In the data rows, the value 128 means zero.
Some points, each followed by its number:
[181 126 208 074 151 148 095 249 166 029 084 238 040 066 028 159 099 149 137 135 151 136 131 135 203 114 103 144 192 151 091 199 127 186 116 184 168 249 178 134 168 134 214 161 109] 0
[116 132 132 094 120 129 151 090 123 116 141 152 142 131 123 127 139 124 143 122 126 120 113 159 118 140 126 136 132 117 122 120 129 110 126 131 131 125 125 106 111 138 141 150 130] 1
[136 081 175 139 069 074 129 154 158 074 112 173 067 124 119 134 023 138 171 122 111 136 139 101 210 115 123 132 104 187 137 191 199 168 138 255 205 129 100 101 157 156 125 112 116] 2
[148 158 141 170 080 120 177 129 118 139 117 101 206 146 233 078 161 104 090 106 114 180 112 142 160 092 148 135 060 141 174 079 138 118 130 196 067 122 102 076 139 076 047 131 110] 3
[129 130 130 125 126 128 131 124 123 131 131 128 128 129 127 133 131 128 130 134 134 128 125 122 124 132 132 126 120 127 134 122 134 126 125 128 131 117 128 136 130 134 123 132 131] 4
[140 141 124 193 127 121 120 112 117 135 111 121 107 122 128 113 104 124 108 136 102 102 152 123 144 138 161 134 133 167 129 130 105 153 141 172 095 127 181 090 158 115 141 113 087] 5
[224 161 148 255 000 048 216 255 117 156 209 076 110 075 029 038 068 255 144 101 193 166 193 185 255 029 149 106 007 191 161 153 133 162 123 174 178 198 205 255 255 000 046 131 022] 6
[145 125 149 086 042 116 192 158 097 161 123 085 116 148 164 119 183 127 109 117 177 165 091 102 163 138 130 075 069 130 133 101 169 110 068 106 116 055 119 168 161 128 078 136 111] 7
[095 118 145 077 103 121 111 117 194 158 036 156 106 205 124 135 169 067 158 062 106 134 127 126 164 139 082 102 191 049 132 117 179 086 110 107 115 122 070 124 122 163 126 143 178] 8
[077 126 140 176 086 061 142 138 177 150 131 090 133 108 171 098 167 162 130 152 173 186 188 066 198 051 113 164 070 134 124 105 129 194 067 086 116 124 154 141 211 075 086 149 166] 9
[134 146 149 114 132 161 118 152 153 123 076 146 072 104 049 147 168 116 106 129 152 137 243 126 129 083 147 092 135 069 073 200 081 117 111 080 101 148 150 160 214 100 147 147 117] 10
[133 119 133 057 118 128 124 138 141 104 149 161 201 164 158 107 157 102 161 130 098 148 067 138 108 132 096 162 087 076 146 102 185 091 118 162 145 146 109 123 067 145 132 142 158] 11
[145 169 097 153 120 134 133 119 127 122 156 113 127 127 153 120 126 142 140 143 119 150 111 100 126 146 141 131 106 123 112 134 117 122 135 108 135 120 135 149 124 098 094 111 145] 12
[155 124 159 091 081 138 148 155 117 130 181 114 174 151 153 121 182 087 110 135 087 185 124 110 151 121 109 093 051 113 161 123 143 101 129 122 125 085 120 105 122 099 076 114 115] 13
[138 123 136 150 176 157 111 117 090 102 134 134 164 095 133 144 159 125 086 133 127 103 117 139 109 125 144 139 150 117 083 142 088 103 129 110 135 133 134 112 111 128 158 132 105] 14
[171 069 160 103 099 131 110 153 136 122 109 129 145 139 095 150 124 131 127 143 133 115 129 094 144 122 109 109 126 101 129 144 148 121 084 149 157 123 128 120 129 173 131 111 090] 15
[069 117 119 176 095 076 042 067 191 110 021 144 105 169 137 136 061 114 149 061 092 032 127 086 113 111 115 175 209 184 110 148 099 162 187 175 122 150 116 049 173 133 140 057 103] 16
[144 141 138 108 136 130 152 166 143 135 145 125 118 129 119 123 155 125 150 135 140 168 121 129 128 130 111 094 118 125 152 118 156 120 110 117 142 117 126 135 130 124 107 132 149] 17
[117 134 127 131 090 093 147 147 096 172 147 097 108 136 128 090 169 146 112 148 151 194 134 111 140 101 115 111 073 082 120 085 123 112 121 075 140 122 101 140 125 117 067 141 113] 18
[147 106 122 083 106 142 129 126 156 085 097 169 167 137 154 179 112 128 155 121 170 126 093 142 111 161 121 133 164 099 154 142 169 119 145 179 143 143 113 153 110 170 134 130 142] 19
[027 170 082 133 129 107 146 053 094 159 109 103 149 255 201 138 145 093 122 114 102 198 116 195 156 100 137 176 078 130 127 065 133 053 104 239 076 131 120 179 161 140 075 177 209] 20
[074 168 093 096 156 123 118 151 179 167 117 151 096 162 143 059 164 118 203 123 084 201 096 095 126 120 084 135 169 103 104 085 106 106 110 093 098 149 127 082 109 086 135 165 172] 21
[126 122 131 133 132 129 111 127 134 116 120 130 125 121 115 142 110 139 122 121 133 113 136 134 135 140 134 148 140 128 127 143 124 144 130 128 134 131 133 135 121 140 132 118 124] 22
[162 111 143 169 064 093 166 154 086 139 131 105 086 125 171 164 097 129 118 187 155 116 171 069 135 170 167 080 085 194 183 123 154 165 128 180 125 051 137 172 165 140 082 133 120] 23
[135 101 137 104 077 127 202 192 064 109 151 129 181 142 160 125 170 118 129 179 158 148 094 154 128 150 150 127 064 166 176 109 160 112 051 174 092 076 142 157 095 152 132 161 098] 24
[112 151 115 153 121 124 137 129 120 138 140 115 110 121 125 114 147 134 116 136 135 152 153 121 131 137 107 115 106 146 138 124 124 110 116 109 121 135 131 122 126 119 116 142 130] 25
[140 124 122 174 120 111 133 151 139 101 117 112 080 125 086 137 078 130 123 097 116 101 141 135 159 089 128 112 138 184 143 170 139 133 143 166 132 143 142 138 185 120 144 114 139] 26
[108 147 142 118 113 091 128 139 171 177 092 098 110 111 130 116 100 135 144 146 133 153 175 100 135 111 124 096 160 141 112 141 137 134 123 050 078 103 093 165 161 082 119 090 122] 27
[146 102 134 122 122 142 140 134 136 130 130 148 143 127 122 130 141 134 122 137 131 128 119 136 129 121 132 117 118 121 128 126 137 139 109 148 143 134 118 131 129 135 147 130 121] 28
[105 167 134 109 157 139 113 106 119 133 152 131 129 126 123 081 143 104 110 110 123 147 115 151 148 104 132 130 133 114 121 124 110 116 145 083 133 145 130 113 119 113 131 159 109] 29
[138 135 111 112 177 125 101 077 089 110 145 147 134 135 139 077 127 109 114 120 082 098 088 156 114 170 115 158 141 128 087 138 084 130 139 103 110 156 115 129 114 136 150 158 111] 30
[094 135 091 076 136 160 129 058 131 113 129 147 142 096 094 134 171 103 098 153 103 106 141 164 090 126 131 165 180 106 079 145 110 117 134 094 104 082 118 145 086 149 162 142 154] 31
[145 109 149 156 102 113 137 150 135 122 121 100 096 126 097 146 121 138 146 137 139 127 159 101 152 101 132 121 124 144 133 178 133 166 130 111 129 114 109 133 171 127 135 101 114] 32
[129 119 126 165 096 114 117 120 137 125 102 131 108 099 108 133 120 151 146 102 145 092 148 139 105 148 115 122 142 138 161 105 158 162 139 141 139 100 143 137 133 136 156 145 110] 33
[071 137 064 087 125 109 121 093 123 117 104 130 184 075 182 166 127 143 132 138 164 101 052 137 063 168 144 186 133 125 130 091 132 162 151 080 081 127 104 131 117 116 148 119 138] 34
[126 120 145 136 126 134 128 135 158 129 116 120 111 115 126 118 132 124 125 119 131 117 151 120 144 122 125 137 124 130 128 151 138 157 132 122 136 121 139 126 139 123 135 121 129] 35
[243 129 085 164 222 213 057 138 048 173 098 116 195 014 131 159 000 178 187 095 000 000 153 133 106 084 121 134 140 189 027 090 000 125 129 121 167 211 163 022 189 090 079 002 067] 36
[171 110 128 111 086 078 123 155 187 119 105 101 080 099 145 139 067 164 134 104 144 171 133 072 199 097 156 138 091 099 092 195 137 171 121 180 168 174 174 173 163 140 107 090 131] 37
[131 123 151 116 111 152 138 136 140 137 133 108 180 158 140 105 153 109 124 122 124 158 139 104 156 147 093 119 120 112 152 115 121 110 100 114 124 106 102 135 117 123 118 142 124] 38
[146 069 182 181 070 109 160 216 094 114 145 101 085 119 128 122 096 156 108 152 166 171 159 080 207 115 152 086 094 195 198 132 160 145 086 086 148 087 142 156 180 139 107 135 100] 39
[141 119 115 143 181 154 129 127 093 108 148 134 154 113 150 120 136 095 131 165 125 108 104 147 134 144 157 138 110 173 139 110 106 114 113 150 145 149 137 107 087 145 140 144 123] 40
[146 118 132 140 127 158 115 123 101 146 135 133 140 130 159 148 149 074 096 103 132 144 136 091 120 169 132 127 137 140 131 127 141 128 123 095 112 084 091 102 132 148 167 112 132] 41
[114 097 147 067 143 124 106 074 133 123 134 160 172 147 077 170 089 138 150 130 111 081 109 096 116 107 114 160 162 081 079 177 124 119 176 190 203 170 112 117 078 173 151 082 142] 42
[121 117 138 185 138 107 120 116 073 128 134 105 158 171 181 140 140 104 118 123 134 153 121 119 151 137 149 151 093 152 133 097 100 125 067 130 153 158 119 095 126 115 165 127 121] 43
[139 055 140 155 065 096 119 092 095 163 056 119 125 175 144 141 100 112 123 117 100 137 089 063 147 128 121 125 108 141 143 099 145 157 090 206 145 061 062 112 160 159 103 122 152] 44
[074 203 142 164 202 077 149 154 133 170 218 120 025 132 117 021 162 152 105 121 047 198 253 116 187 050 125 052 107 128 096 142 078 099 123 070 096 135 147 084 192 047 095 189 128] 45
[107 155 125 141 148 117 114 139 149 136 117 119 089 123 105 101 123 141 130 098 129 122 157 117 133 110 125 112 151 128 128 114 135 147 147 097 130 129 123 122 150 125 114 122 144] 46
[124 150 125 126 131 126 135 154 125 123 147 134 114 129 111 101 134 136 148 140 117 141 136 137 139 118 119 130 122 122 124 131 143 120 131 128 129 142 142 140 131 112 133 149 125] 47
[112 132 114 148 213 112 086 128 164 105 185 137 139 114 093 068 106 140 142 127 130 114 088 170 121 124 130 161 177 131 108 125 133 137 157 131 145 185 171 126 091 111 187 175 187] 48
[132 126 131 135 125 121 134 130 128 128 127 127 114 127 121 138 132 130 123 127 137 127 131 122 132 122 125 123 126 128 125 131 133 135 128 125 131 118 124 135 136 130 127 129 128] 49
[182 174 076 119 161 142 133 128 200 126 090 135 138 079 104 141 064 161 154 074 097 151 123 110 175 096 112 120 165 091 126 178 114 152 136 111 157 184 134 159 180 083 083 103 135] 50
[139 120 146 134 113 129 124 126 129 140 104 123 123 140 137 133 132 111 122 125 137 128 150 104 143 125 129 123 133 129 132 132 133 127 114 127 129 114 118 126 141 140 127 120 127] 51
[134 117 110 080 127 142 130 118 117 119 134 129 167 170 194 137 203 089 161 130 141 153 085 113 080 120 114 171 088 088 143 099 159 113 122 128 117 105 122 149 079 129 142 127 168] 52
[120 135 133 126 137 160 099 098 096 109 134 136 157 152 206 091 122 113 124 097 107 181 145 125 148 141 127 147 078 125 111 076 110 058 119 164 128 130 105 100 100 108 112 147 150] 53
[095 100 126 091 144 121 091 095 150 097 128 166 154 115 124 148 125 149 120 129 117 105 093 128 131 117 129 148 126 094 111 151 137 135 140 174 181 182 154 117 086 158 147 105 125] 54
[122 112 115 148 102 140 091 127 117 110 135 161 123 114 105 119 154 121 127 132 140 129 162 132 103 139 091 133 108 109 128 129 137 148 133 114 117 121 138 122 104 138 144 126 121] 55
[131 126 129 117 124 126 135 122 140 120 128 125 104 130 123 126 115 143 143 133 130 140 144 125 151 151 104 127 146 127 132 129 142 129 134 134 118 138 134 135 138 125 129 144 122] 56
[168 152 152 166 107 141 150 153 114 143 181 115 193 113 144 129 102 158 117 143 149 150 146 123 132 127 148 103 104 151 159 140 119 128 133 115 156 105 159 136 169 106 092 100 123] 57
[125 109 157 104 138 119 079 079 149 116 131 162 128 123 111 143 117 142 124 122 133 098 096 122 105 108 131 153 158 095 091 136 115 145 139 174 168 164 147 112 093 144 141 107 099] 58
[111 172 106 136 133 127 130 101 120 122 133 138 064 112 094 121 156 135 147 136 101 140 156 115 098 129 132 085 145 107 101 135 120 117 123 073 106 096 110 147 140 119 109 122 139] 59
[115 127 117 111 113 127 142 100 119 128 122 130 170 137 138 144 141 130 141 129 145 135 113 131 096 150 133 137 135 108 129 099 139 122 114 137 115 110 113 124 121 136 129 140 129] 60
[138 107 122 124 108 114 158 127 124 117 124 106 139 135 126 172 117 155 128 151 161 095 127 119 113 128 141 121 103 140 138 130 155 151 106 160 108 091 123 146 143 144 120 119 096] 61
[142 117 121 117 111 135 132 126 142 115 111 124 162 142 131 157 106 138 124 120 127 124 125 129 117 123 109 117 130 131 153 119 135 131 125 152 132 126 116 116 110 120 118 112 125] 62
[094 208 103 106 207 148 129 079 146 098 159 160 094 097 084 120 183 150 099 102 096 126 118 184 111 122 141 122 164 092 102 125 103 078 139 076 097 194 147 127 116 105 161 162 143] 63
[156 123 121 116 127 130 139 138 128 134 133 130 142 131 120 127 144 105 118 133 138 126 132 125 112 113 142 125 140 118 139 119 116 130 134 110 143 102 119 133 133 139 143 117 130] 64
[183 133 137 086 110 186 156 157 129 112 169 142 135 105 086 162 191 164 093 151 155 118 136 158 082 156 115 084 121 074 120 119 152 099 091 070 172 111 112 142 128 145 111 141 088] 65
[106 142 140 129 193 147 101 106 132 117 150 137 130 089 112 124 133 110 114 125 124 135 125 177 121 101 143 157 158 149 111 147 090 127 152 112 133 190 134 090 111 130 175 150 121] 66
[152 168 120 139 128 125 172 103 056 155 144 073 096 128 155 123 175 113 083 147 139 125 128 116 109 115 180 078 096 155 121 085 092 119 121 079 086 026 106 164 156 130 092 145 134] 67
[115 131 133 157 146 118 151 150 126 091 168 147 166 109 115 106 151 119 121 148 137 135 100 179 122 092 141 165 086 150 125 132 180 152 118 165 134 145 154 136 125 117 160 157 144] 68
[115 097 153 105 099 135 082 127 126 182 122 098 127 122 146 068 163 129 119 153 117 201 180 100 145 089 097 123 113 095 108 106 079 088 106 095 125 129 151 141 076 133 132 098 094] 69
[173 131 147 115 144 144 112 098 142 101 111 135 126 129 122 127 122 106 115 105 103 123 113 119 126 118 127 148 125 098 123 154 138 124 142 157 146 143 128 110 096 152 148 120 154] 70
Which two points above are nearest to each new point by angle? Their numbers follow each, nearest first.
[128 126 129 144 128 138 132 119 122 132 143 128 149 115 139 133 118 135 117 142 137 128 135 125 131 135 140 130 121 134 146 125 121 135 131 128 127 122 129 131 134 121 118 117 115] 57 23
[110 173 111 104 155 113 138 075 122 122 129 128 105 117 110 124 172 145 127 155 109 120 099 172 098 122 137 111 155 120 117 125 105 102 164 105 103 115 120 153 111 106 125 172 152] 63 31
[113 160 114 065 117 112 123 153 188 094 126 164 087 151 080 092 171 172 186 103 088 172 096 151 121 147 053 114 149 056 071 126 176 105 133 110 154 172 081 119 094 137 122 182 151] 21 8
[127 142 123 154 133 129 120 143 149 112 110 141 131 115 131 143 066 120 109 106 130 110 117 129 159 112 160 128 139 158 130 158 125 126 167 162 149 142 138 120 152 119 119 102 103] 26 2
[119 126 138 124 112 113 150 122 121 155 141 111 116 127 127 113 152 134 110 136 145 148 139 113 156 113 126 132 111 116 133 105 107 122 119 108 121 105 119 140 122 129 104 137 122] 18 7
[118 112 117 141 107 108 132 101 092 123 122 115 119 160 151 125 120 135 145 129 120 144 093 138 152 125 144 157 116 137 129 112 150 119 118 153 131 136 150 122 110 131 130 138 129] 20 43
[135 159 129 118 139 127 101 079 124 147 089 124 111 141 157 138 120 116 129 105 104 135 118 099 120 117 145 128 155 128 098 095 109 105 142 109 104 111 101 105 125 117 107 102 147] 16 53
[121 177 110 172 172 124 114 163 096 125 135 140 069 111 113 123 051 134 147 113 088 106 124 149 111 141 148 100 123 172 121 141 116 129 209 174 114 133 169 111 138 094 115 145 116] 5 26
[098 117 114 077 155 113 138 123 123 133 156 121 144 141 134 138 149 134 124 148 146 144 098 151 137 139 103 142 125 106 151 104 128 115 125 127 120 173 157 152 102 118 129 157 146] 11 52
[118 122 102 130 138 131 116 099 119 116 127 114 161 115 132 129 145 123 119 126 128 131 125 143 131 140 118 136 132 124 145 102 136 114 116 115 119 121 134 140 108 127 134 141 137] 60 34
[106 138 125 115 135 118 121 119 136 117 129 160 154 135 142 123 117 121 158 108 108 141 112 149 114 144 112 133 127 116 125 126 140 115 126 164 122 152 133 103 125 123 139 141 145] 11 1
[176 132 143 145 148 143 156 141 097 108 156 119 141 128 090 134 131 126 070 190 148 089 108 185 158 120 127 133 096 124 174 140 148 161 119 137 157 124 153 131 112 160 138 170 113] 68 40
[237 131 159 188 107 149 111 158 158 134 119 088 114 071 125 115 099 136 091 120 079 128 130 112 176 068 138 143 112 150 120 147 111 101 119 144 145 147 114 163 152 122 110 138 079] 6 26
[127 132 163 138 147 150 150 145 097 123 165 121 136 109 127 117 155 104 090 157 119 160 128 134 165 108 150 137 132 157 132 131 111 116 095 117 128 127 121 121 104 123 136 149 127] 40 24
[100 137 146 174 135 134 118 146 131 143 167 125 112 123 109 064 167 128 156 131 116 169 169 169 143 102 144 111 158 144 103 111 102 112 116 089 107 144 134 111 183 112 155 182 127] 45 47
[114 105 137 175 092 127 133 140 113 162 135 086 146 156 170 152 112 140 101 128 185 117 200 113 102 121 166 144 110 131 170 092 141 130 105 114 113 119 139 124 135 105 123 137 120] 23 39
[124 143 115 145 120 123 150 124 121 149 123 120 108 138 137 120 147 118 142 140 127 153 136 133 128 123 125 108 114 142 120 138 132 106 125 116 104 097 133 150 144 111 120 138 140] 67 25
[151 145 117 095 138 157 113 140 135 108 137 124 134 143 130 119 162 115 135 124 121 125 125 153 114 156 115 117 142 092 111 139 160 112 148 099 134 109 108 147 128 116 131 165 141] 65 31
[098 129 106 198 144 097 142 178 129 170 180 122 167 157 206 062 093 108 203 080 075 132 116 101 116 141 128 105 113 213 213 074 141 094 122 191 101 185 199 072 166 098 121 128 133] 3 5
[147 133 160 145 124 130 159 142 125 088 146 159 143 114 109 148 133 118 116 131 139 131 141 136 133 127 126 127 114 146 128 147 152 143 121 125 155 138 140 146 142 135 127 133 119] 68 0
[164 132 140 137 102 188 141 122 105 106 161 086 142 110 118 123 145 132 069 125 130 132 165 131 153 119 140 118 110 150 137 145 093 128 115 102 118 115 126 127 130 099 110 110 081] 57 67
[129 133 106 118 140 138 122 112 120 125 117 135 126 130 121 136 130 133 116 132 118 102 131 151 105 138 135 124 149 119 113 141 128 127 158 118 112 115 131 130 122 137 137 147 115] 31 30
[064 154 111 096 166 119 147 101 140 124 135 164 177 176 179 129 239 096 107 113 144 146 140 185 109 136 123 128 126 077 125 084 127 096 150 107 105 136 119 177 116 114 165 167 154] 52 20
[152 105 105 154 127 135 125 136 141 121 117 124 159 138 126 130 107 150 154 174 142 126 130 131 120 156 143 123 136 155 157 122 127 147 104 148 133 112 129 138 127 146 123 129 116] 61 23
[126 136 127 171 127 128 152 148 116 144 148 103 124 135 124 106 139 129 121 141 121 129 155 113 138 124 153 100 108 149 153 107 139 130 106 118 126 102 145 121 155 122 116 132 126] 39 23
[143 141 125 140 127 131 125 128 161 128 109 129 125 121 145 133 093 138 131 109 118 119 117 109 141 113 142 116 145 124 109 149 127 132 148 136 138 126 128 153 147 109 110 083 124] 50 37
[131 114 136 132 130 123 132 119 130 102 128 131 122 129 128 139 121 131 153 135 126 125 116 140 130 138 135 120 130 146 136 132 128 128 114 152 142 118 123 134 124 130 140 128 135] 2 19
[194 128 113 147 172 155 097 120 109 165 099 119 119 107 096 122 062 148 086 133 092 069 167 135 107 094 130 098 187 124 103 136 056 130 122 138 154 118 131 098 122 139 109 093 070] 36 5
[154 131 085 012 165 151 130 096 084 134 156 110 191 135 187 153 126 106 133 157 135 117 043 136 060 179 131 125 125 058 152 100 145 137 102 120 068 096 059 125 060 162 105 154 140] 60 52
[122 097 137 153 098 098 128 134 141 123 103 112 113 152 138 121 113 118 112 107 105 119 129 098 146 109 121 122 140 140 152 127 128 157 132 137 145 113 116 106 137 125 136 095 144] 44 16
[154 090 152 150 130 145 148 137 107 098 128 145 152 122 134 149 113 119 106 137 140 120 124 134 129 135 155 145 113 159 135 143 120 128 115 166 129 133 138 114 110 155 155 113 128] 40 28
[137 136 117 138 129 130 138 124 130 121 131 123 130 122 137 127 132 137 130 128 127 135 119 131 135 128 135 120 121 129 123 133 127 122 127 124 124 125 130 140 129 122 124 131 132] 12 67
[097 145 129 142 179 092 110 128 124 102 166 124 115 112 101 113 114 129 110 150 117 115 106 141 131 087 152 140 140 127 116 139 115 147 166 149 164 186 141 128 111 098 117 140 174] 48 66
[165 087 158 137 090 158 139 125 089 144 114 122 142 125 140 131 176 129 106 148 154 173 153 093 155 146 142 124 098 108 140 118 147 127 069 113 130 086 106 151 123 155 122 115 113] 7 51
[106 106 153 078 075 121 164 220 173 039 105 181 122 182 072 091 176 153 179 088 168 094 139 143 192 153 122 164 147 094 127 114 255 134 066 076 147 121 138 167 173 154 107 148 170] 8 17
[130 108 158 073 129 131 145 140 171 125 108 136 188 160 172 133 121 142 147 131 142 152 091 107 118 115 160 132 141 113 145 113 143 109 092 164 112 114 113 154 136 152 146 125 126] 19 11
[114 132 146 148 126 131 127 156 132 145 128 130 121 134 143 103 123 106 129 105 136 158 144 115 138 103 109 138 131 133 136 107 118 120 120 104 117 148 118 110 124 104 137 132 135] 21 45
[129 094 196 138 094 192 085 108 096 070 111 192 170 039 167 168 067 111 067 142 167 063 146 162 161 127 197 201 111 172 093 165 148 159 144 084 069 108 183 127 170 185 146 094 048] 22 14
[160 176 134 101 167 181 144 118 115 072 170 158 139 095 090 108 189 132 110 150 153 149 136 204 125 100 134 110 132 096 115 145 142 087 136 051 114 163 121 150 129 111 135 165 121] 63 65
[175 090 140 112 189 214 090 183 092 063 186 176 184 089 153 210 094 140 079 097 124 000 181 136 078 135 235 247 156 093 055 235 107 255 167 159 225 098 115 180 203 133 216 139 002] 22 14
[121 146 102 163 136 114 139 078 117 172 123 085 148 140 167 122 106 139 136 106 090 123 120 133 116 122 109 115 143 136 111 122 060 111 135 132 117 127 131 112 130 093 102 117 143] 36 12
[143 104 131 145 113 129 123 119 107 148 106 119 162 147 198 132 086 089 132 171 138 143 091 113 128 156 130 132 102 153 148 098 151 141 113 165 124 104 127 103 105 166 120 116 141] 44 24
[143 134 136 087 140 139 134 162 144 118 162 130 112 112 085 143 085 163 165 148 130 109 080 126 148 145 121 120 141 154 146 136 163 150 128 141 167 163 158 133 108 154 138 136 109] 0 2
[142 116 130 139 107 127 140 141 145 129 111 130 113 137 122 149 105 120 126 124 131 104 138 120 128 148 119 111 145 134 145 135 153 136 140 131 112 089 118 150 144 131 126 123 128] 23 33
[094 162 061 052 206 154 114 056 090 180 161 105 201 132 211 052 108 088 161 164 059 165 011 141 079 185 112 223 165 086 089 112 056 085 123 149 061 206 108 036 001 109 096 151 214] 30 21
[160 155 115 083 163 166 129 107 071 143 083 093 156 112 090 171 121 087 094 128 116 082 162 086 099 123 175 162 170 136 118 149 095 080 091 003 022 117 123 104 183 174 068 170 115] 67 10
[109 161 126 119 137 114 148 124 154 120 110 128 130 153 164 108 136 115 138 107 116 139 122 138 132 135 119 117 132 125 117 115 150 101 137 114 080 125 113 130 134 105 111 148 152] 21 20
[098 137 127 165 101 112 127 102 107 150 115 112 109 146 164 118 165 102 116 130 107 155 122 097 110 135 146 114 133 144 121 101 109 119 121 094 111 051 119 118 134 118 136 134 127] 67 41
[152 164 161 145 138 148 133 111 117 157 125 086 111 143 150 103 173 082 105 103 111 172 149 107 132 132 143 093 138 126 116 098 094 089 099 023 113 091 099 098 143 143 114 126 150] 67 41
[089 115 122 151 135 115 071 089 121 122 076 144 117 121 102 153 092 109 151 075 104 085 140 130 139 109 142 156 157 154 120 142 150 128 151 185 121 139 105 059 109 117 138 107 133] 16 58
[088 143 121 136 140 114 098 125 119 151 128 120 138 142 159 117 124 127 111 121 134 142 138 111 128 121 134 132 119 131 139 111 116 109 121 134 117 144 141 129 132 112 122 127 148] 20 53
[148 118 134 146 119 136 140 161 121 118 108 104 098 125 146 113 130 113 108 136 149 154 123 118 144 119 132 122 083 141 140 144 139 157 118 185 140 145 139 127 137 137 119 107 134] 37 2
[099 157 119 135 153 133 149 127 135 123 141 132 124 115 109 117 175 143 124 138 120 152 150 146 111 141 122 100 138 126 112 116 119 098 114 067 098 114 144 125 149 090 114 155 138] 59 63
[140 141 125 106 144 134 129 134 127 115 127 139 137 117 122 152 119 132 110 134 139 117 118 159 116 120 129 113 134 122 157 134 125 138 143 146 136 132 128 141 120 130 126 141 126] 19 62
[114 132 165 138 102 108 125 129 175 110 128 143 125 142 132 122 119 092 155 110 127 135 129 106 113 115 107 135 085 133 152 134 152 143 130 136 136 139 121 130 152 137 135 126 142] 2 35
[039 000 125 160 000 192 069 234 255 133 000 152 255 158 076 209 000 255 255 045 255 148 255 119 193 125 000 255 145 086 110 253 183 162 000 092 137 255 193 180 211 116 212 000 000] 22 15
[145 129 136 145 115 128 122 102 152 106 112 139 143 135 123 148 110 133 141 123 132 114 153 126 126 124 125 132 115 140 136 140 151 140 131 142 128 145 146 123 148 124 108 132 123] 2 26
[133 124 126 092 117 134 129 138 145 115 125 142 154 132 140 119 137 121 140 135 119 147 105 125 122 146 110 136 116 102 132 124 149 118 133 147 130 132 121 134 109 143 124 141 139] 11 52
[169 078 116 152 102 094 129 136 160 152 116 127 078 111 126 133 053 119 122 178 147 135 138 110 121 139 149 129 105 129 130 160 140 163 145 173 102 080 158 160 135 172 102 086 124] 23 37
[112 144 084 113 138 117 146 074 125 120 122 122 145 109 152 154 150 149 126 154 131 102 089 142 079 138 158 141 117 131 131 113 119 165 165 131 089 064 133 155 118 111 090 147 136] 34 60
[085 154 127 150 171 124 095 133 160 116 137 136 089 091 094 091 114 130 127 135 124 114 135 139 129 083 115 128 147 144 110 124 108 131 153 115 145 192 169 107 126 106 135 149 166] 48 66
[119 126 140 132 125 122 115 096 162 135 084 134 086 116 101 127 125 121 121 093 109 098 147 104 158 117 134 110 138 125 113 133 117 133 143 126 131 107 108 115 141 151 128 099 122] 16 46
[083 208 065 193 182 086 123 010 144 255 069 056 173 162 185 150 064 176 183 062 078 117 113 138 113 110 079 146 168 108 074 119 000 094 114 036 129 177 136 097 106 000 065 028 123] 36 50
[123 120 121 100 104 121 113 106 164 120 092 149 127 145 125 136 106 128 145 110 118 113 091 105 117 152 111 136 151 110 130 122 152 122 138 172 126 118 105 124 105 143 124 108 140] 19 8
[162 139 099 183 138 175 112 054 159 158 060 104 163 097 198 152 047 134 114 113 113 089 119 071 102 152 166 106 158 119 129 149 066 150 165 064 080 074 115 140 162 127 082 026 129] 36 16
[126 163 107 138 160 134 130 125 119 131 154 117 117 107 129 098 138 123 136 144 107 133 131 150 114 134 121 120 133 130 122 141 123 103 137 094 104 139 131 114 126 109 126 154 134] 63 29
[154 094 129 159 115 131 158 143 119 115 154 124 155 155 162 126 142 134 134 164 122 142 106 141 149 157 125 133 103 173 159 109 155 129 101 177 137 123 128 145 115 143 124 117 144] 24 23
[150 118 127 101 110 134 143 134 142 123 111 131 124 124 136 128 139 149 125 121 140 135 102 131 134 139 138 130 113 109 120 126 150 131 122 131 119 104 122 149 120 145 117 130 119] 7 19
[144 122 114 138 108 112 117 125 152 154 118 086 109 113 130 134 070 174 159 101 133 116 121 102 170 102 124 148 125 120 097 146 120 164 130 156 126 124 154 147 149 115 124 114 133] 37 50
[121 150 111 096 178 158 118 102 120 125 120 155 118 090 119 129 169 128 107 112 113 118 130 155 087 140 126 127 158 101 099 143 111 090 131 103 108 155 136 122 124 122 143 165 136] 63 31
[115 132 136 130 099 098 143 125 141 127 099 104 115 135 140 112 136 133 131 114 130 145 153 106 148 100 125 126 094 149 119 142 132 136 128 131 124 124 132 128 162 102 109 130 152] 9 37
[145 138 130 139 090 119 124 119 119 126 127 113 111 113 116 127 125 164 118 126 150 135 133 118 144 109 127 124 103 126 122 132 143 146 133 129 133 124 147 159 126 151 107 129 098] 6 37
[124 124 124 127 125 116 142 145 115 135 121 104 101 147 145 117 134 120 150 132 129 160 138 103 147 101 128 148 103 135 137 131 123 139 117 144 134 126 118 140 136 113 117 129 153] 9 18
[078 155 101 135 160 124 110 136 161 113 113 129 106 122 135 109 074 142 141 092 123 100 108 145 098 123 106 114 171 126 138 145 099 156 180 160 100 157 159 102 154 116 166 109 137] 16 48
[152 101 130 121 115 123 148 145 112 110 133 133 143 136 134 141 118 125 125 143 154 115 112 150 129 136 145 126 095 146 154 127 154 141 121 175 140 112 140 154 127 153 131 136 123] 24 61
[114 141 107 155 140 120 129 100 131 157 128 105 118 131 139 135 123 148 136 125 112 117 131 125 113 118 117 130 134 131 115 121 081 118 134 126 128 134 129 111 113 095 112 124 130] 36 12
[106 113 122 146 112 111 127 112 118 147 107 119 147 153 144 144 110 121 142 121 125 125 132 104 109 139 132 138 132 154 150 124 127 126 122 142 111 116 103 126 126 127 135 107 125] 44 16
[127 096 171 137 081 137 119 073 112 107 098 176 197 149 151 128 164 127 131 077 160 087 083 112 086 119 107 146 026 140 121 112 144 157 138 137 158 103 054 117 126 163 106 114 107] 44 60
